Here are some points, one per row:
[50 44 26  8 34 55 12 25 14 30 13 18 22 51 29 40  4  6 27 42 47 54 46 36
 53 48 28  5 43  7  2  0 21 16 11 19 41 23 35  1 37 49 15  9 39 20 33 32]
[20 13  5 48 36  4 22 21 40 34 49 33  7 12 37 11 47 32 51 35 23  0 54  1
 15 29 50 43  8 41 44 42 46 30 28  6  2 18 14 55 27  9 26 39 16 19 25 53]
[51 53  0  8 23 26 34 11 30 22 40  6  1 49 42 46 27 13 54 28 55 50 44 14
 39 15 41 37 43  9  7 20 12  4 33 25 16 36 47 29 19  2 48 35 18 32 21  5]
[32 50  0  2 26  9 30 11 46 13 49  7  1 14 25 51 42 53 54 18 47 37 39 19
 48 23 55 41 27 34  8 12  4  6 15 20 43 16 36 21 22 28 29 40 33 35 44  5]
[53 49  1  2 26 37 34 30 21 13 36 32  4 47 19 48 18  8 28 33 54 55 16 50
 39 27 35 40 41 12  0 11  5 20 25 44 42 43 46  7 29  9 51 14 22 15 23  6]
[25 54  9 41 28 32 40 20 44 15 21 18 23 22 29 12 43 35 55 11 49 42  8 19
  5  7 39 33 30 51 48 53 27 13 37 16  4 46 47 34  1 14 36 26  6 50  2  0]
[ 7 51 26 20 23  5 29 21 48 27 37  6 16 19 22 44 54 53 46 11  1 12 34  8
 47 39 42  9  2 13 55 28 50  0 18 14 43 32 49 41 15 25  4 40 36 35 33 30]
[ 7 42 35 20 39  5 32 26 48 19  8  0 30  4 22 49 44 54 25  2  1  6 11 15
 33 21 47 29 14 53 55 50 13 12 27 16 37 23 43 36 28 40 18 34 41 51 46  9]
[ 9 37 54 35 13 50 46 48 28  4  0 47 55  7  2 12 22 34 23 19 26 42  1 51
 16 29 21 32 49 44 27 30 33 36 18 39 41 43 11 25 14 53 20 15  5 40  8  6]
[22 29 50 16  9 15 37 42 18 34 48 12 20 41 36 44 51 54 27 39  6 46 26 28
 33 35  1  0  2 19 55 13 53 11 43 30 49 32 40 14 23 21  7  8 25  4  5 47]
[35  8 55 34 37 50 13 42 30 33 18 46 53 27 12 15  2 32  1 25 23 49  0 44
 11  6  4 20 47 41  7 21 14 39 22 36 16 43 40  5 19 54 51  9 29 48 28 26]
[ 7  8 54 33 28 41  5 32 43 40 30 49 42 50 23 11  4 36  0 12 26 53  1 37
 27 19  2 18 35  9 16 21 14 22 20 44 48 34 29 13 15 51 55 25 39 46 47  6]
[46 14 16 34 15 42 37 40  6 35 25 22 26 54 28 36  1  4 11 47 50 53 19 49
 12 13  0 43 55 21  2 30  9 39 48 51 27 41 20 33 32  5 44 23 29  8 18  7]
[25 14  5 49 42  6 27 19 46 36 43 37  4 15 35  9 50 30 51 32 16  0 53  1
 12 28 48 33  7 29 47 41 44 39 23  8  2 20 21 55 22 11 26 34 13 18 40 54]
[ 6  5 34 53 15 11 28 41 35 48 46 33 44 21 12  0  8 29 49 40 18 14 51  9
  7  4 54 32 42 37 26 50 23 16 39 13  2 36  1 55 20 47 22 43 25 30 19 27]
[39 11 35 36 37 30 22 41  9 15  2 53 34 33 29 20 48  1  0 32 27  7 23 49
 43 54  4 42  6 18 26 21 50 51  8 25 47 12 14 44 40 19 46 16 13  5 28 55]
[12 35 40 21 47  9 29 32 30 44  1  0 43 26 46 48 22 34  6  4  8  2 18 13
 28 27  7 16 20 50 55 53  5 15 36 39 41 19 25 37 42 11 33 23 51 54 49 14]
[20 30 47 33 12 50 44 35 18  6 14 53 51 19  7  1 15 16 34 37 39 43  2 55
  0 11 13 48 54 32  4 28 41 49 29 40 23 42 21 22 27 46 25 36  9 26  5  8]
[26 37 18 21  7 33 35 46 41 16 39 48 50 20  2  1 25 53 36  5 32 54 14 43
 11 15 51 27 44 42 13 34 12 23 47 19 28 49  8 29  0 55 40  6 22 30  4  9]
[47 35 34  2 23 42  9  6 22 29 25  7 18 36 43 55 28  5 14 37 11 39 44 40
 54 27 32 16 46  4 13 12 30 21 20 19 49  8 51  0 53 15  1 41 48 33 50 26]
[37 11 33 49 40 46 36 29 16  7 28 55 30 25 34  4 48  6 26 39 47 19 35 41
 32 54 20 27  0 12 22  9 51 50  2 15 21 18 14 44 23 42 43 13  1  8  5 53]
[ 4  9 47 28 53 50 15 12 16 51 55 27 36 35 44 11  2 23 43 39 33 25 29  8
  1 18  7  0 22  6 41 13 46 37 26 54 14 20 32  5 49 21 30 34 42 48 19 40]
[14 12  6 40 35  1 18 19 43 29 53 39  5  2 28 16 41 50 34 23 15  0 47  4
 13 26 54 51  7 48 36 42 32 37 25  9 11  8 22 55 27 20 30 49 33 21 44 46]
[44 40 15  4 33 34 11  6 30 32 29  1 12 35 47 55 36 13 26 37  8 22 46 16
 51 27 42 28 41  9 21 20 14 18 25 19 43  5 54  0 53  7  2 49 48 39 50 23]
[19  8 51 53 18  2 36 33 13 29  5 48 49 14 16 15 46 43  0 12  1  9 22 34
 54 44 37 35  4 40 55 39 32 28  7 23 30 25 21 47  6 41 26 20 27 11 42 50]
[43  9 36 35 41 33 25 40 11 12  7 53 34 23 29 20 47  5  0 30 32  6 26 48
 46 54  8 37  1 18 21 13 50 51  4 22 49 14 16 42 39 28 44 19 15  2 27 55]
[ 7 23  9 33 39 27 42 21 18 44 53  2 22 25 49 20 11 47 55 30 41 13 19  4
  0  8  5 16 35 34 50 32 29 48 54 51 12 40 26 28 46  1 15 36 37 43 14  6]
These points spread out most along one direction. For each point below, how far along it does it lie, from 0 to 99? 50 is the average, and the first point above lies past it. One standard deviation of the points above along it is 16.
[44 40 15  4 33 34 11  6 30 32 29  1 12 35 47 55 36 13 26 37  8 22 46 16
 51 27 42 28 41  9 21 20 14 18 25 19 43  5 54  0 53  7  2 49 48 39 50 23] 45
[19  8 51 53 18  2 36 33 13 29  5 48 49 14 16 15 46 43  0 12  1  9 22 34
 54 44 37 35  4 40 55 39 32 28  7 23 30 25 21 47  6 41 26 20 27 11 42 50] 41
[ 9 37 54 35 13 50 46 48 28  4  0 47 55  7  2 12 22 34 23 19 26 42  1 51
 16 29 21 32 49 44 27 30 33 36 18 39 41 43 11 25 14 53 20 15  5 40  8  6] 68
[12 35 40 21 47  9 29 32 30 44  1  0 43 26 46 48 22 34  6  4  8  2 18 13
 28 27  7 16 20 50 55 53  5 15 36 39 41 19 25 37 42 11 33 23 51 54 49 14] 41
[32 50  0  2 26  9 30 11 46 13 49  7  1 14 25 51 42 53 54 18 47 37 39 19
 48 23 55 41 27 34  8 12  4  6 15 20 43 16 36 21 22 28 29 40 33 35 44  5] 40
[51 53  0  8 23 26 34 11 30 22 40  6  1 49 42 46 27 13 54 28 55 50 44 14
 39 15 41 37 43  9  7 20 12  4 33 25 16 36 47 29 19  2 48 35 18 32 21  5] 51
[50 44 26  8 34 55 12 25 14 30 13 18 22 51 29 40  4  6 27 42 47 54 46 36
 53 48 28  5 43  7  2  0 21 16 11 19 41 23 35  1 37 49 15  9 39 20 33 32] 69
[ 6  5 34 53 15 11 28 41 35 48 46 33 44 21 12  0  8 29 49 40 18 14 51  9
  7  4 54 32 42 37 26 50 23 16 39 13  2 36  1 55 20 47 22 43 25 30 19 27] 39
[26 37 18 21  7 33 35 46 41 16 39 48 50 20  2  1 25 53 36  5 32 54 14 43
 11 15 51 27 44 42 13 34 12 23 47 19 28 49  8 29  0 55 40  6 22 30  4  9] 60
